[[129 108 120 110]
 [128 107 124 104]
 [128 107 120 107]
 [128 107 120 109]
 [130 107 121 111]]
->
[[129 108]
 [128 107]
 [128 107]]

[[129 122 145 129 137]
 [129 124 140 128 135]
 [114 107 135 118 104]
 [123 117 124 119 116]
 [104 125 119 137 102]]
->
[[129 122]
 [129 124]
 [114 107]]

[[127 118 137 140 128]
 [136 140 112 121 127]
 [132 121 128 144 124]
 [120 127 129 106 131]
 [150 131 105 133 125]]
->
[[127 118]
 [136 140]
 [132 121]]

[[130 128 127 133 127]
 [131 125 130 135 124]
 [127 134 124 127 133]
 [115 130 130 103 133]
 [130 131 123 130 132]]
->
[[130 128]
 [131 125]
 [127 134]]

[[141 133 129 130 149]
 [127 133 129 119 126]
 [127 127 124 114 128]
 [119 112 122 125 121]
 [131 138 135 133 140]]
->
[[141 133]
 [127 133]
 [127 127]]

[[122 152 109]
 [124 119 139]
 [116 132 153]
 [120 138 132]
 [128 105 136]]
->
[[122 152]
 [124 119]
 [116 132]]

[[114 128 139 125]
 [153 139 123 120]
 [127 128 144 150]]
->
[[114 128]
 [153 139]
 [127 128]]
---
[[136 121 145]
 [122 113 143]
 [116 148 151]]
->
[145 113 116]

[[155 120]
 [125 119]
 [127 136]
 [139 126]
 [115 137]]
->
[120 125]

[[142 130 139]
 [131 128 133]
 [103 119 119]]
->
[139 128 103]

[[108 119 153 120 142]
 [129 114 128 132 127]]
->
[142 132]

[[129 105]
 [112 116]
 [149 129]
 [125 144]]
->
[105 112]

[[149 131 149]
 [132 155 143]
 [142 115 115]]
->
[149 155 142]

[[109 149 136]
 [109 149 140]
 [106 142 136]
 [108 142 136]]
->
[136 149 106]

[[111 151]
 [107 124]
 [120 131]
 [116 127]]
->
[151 107]

[[105 140 134]
 [144 126 137]
 [124 133 126]
 [148 141 127]]
->
[134 126 124]
---
[[124 125 136 126 119 131]
 [107 108 124 139 133 139]
 [135 138 148 122 117 117]
 [130 129 118 115 121 126]
 [128 132 153 112 102 127]
 [109 108 117 150 144 140]
 [137 136 121 126 135 121]]
->
[[137 136 121 126 135 121]
 [109 108 117 150 144 140]
 [128 132 153 112 102 127]
 [130 129 118 115 121 126]
 [135 138 148 122 117 117]
 [107 108 124 139 133 139]
 [124 125 136 126 119 131]]

[[141 143 123]
 [110 138 144]
 [102 148 103]
 [118 132 123]
 [119 151 120]
 [108 140 119]]
->
[[108 140 119]
 [119 151 120]
 [118 132 123]
 [102 148 103]
 [110 138 144]
 [141 143 123]]

[[130 128]
 [124 129]
 [126 123]
 [124 134]
 [120 130]
 [122 135]
 [110 132]
 [116 138]
 [153 102]
 [155  99]
 [115 135]
 [103 147]]
->
[[103 147]
 [115 135]
 [155  99]
 [153 102]
 [116 138]
 [110 132]
 [122 135]
 [120 130]
 [124 134]
 [126 123]
 [124 129]
 [130 128]]

[[112 142 140 142]
 [131 136 146 107]
 [151 130 117 105]
 [116 136 110 145]]
->
[[116 136 110 145]
 [151 130 117 105]
 [131 136 146 107]
 [112 142 140 142]]

[[129 134 133 130 130 149 121 141 133 125 134 130 136 128]
 [127 127 128 127 128 126 129 128 127 128 129 129 129 129]]
->
[[127 127 128 127 128 126 129 128 127 128 129 129 129 129]
 [129 134 133 130 130 149 121 141 133 125 134 130 136 128]]

[[125 116 128 125 124 109 120 127 135 122 136 130]
 [124 109 129 126 124 100 116 127 141 118 138 130]]
->
[[124 109 129 126 124 100 116 127 141 118 138 130]
 [125 116 128 125 124 109 120 127 135 122 136 130]]
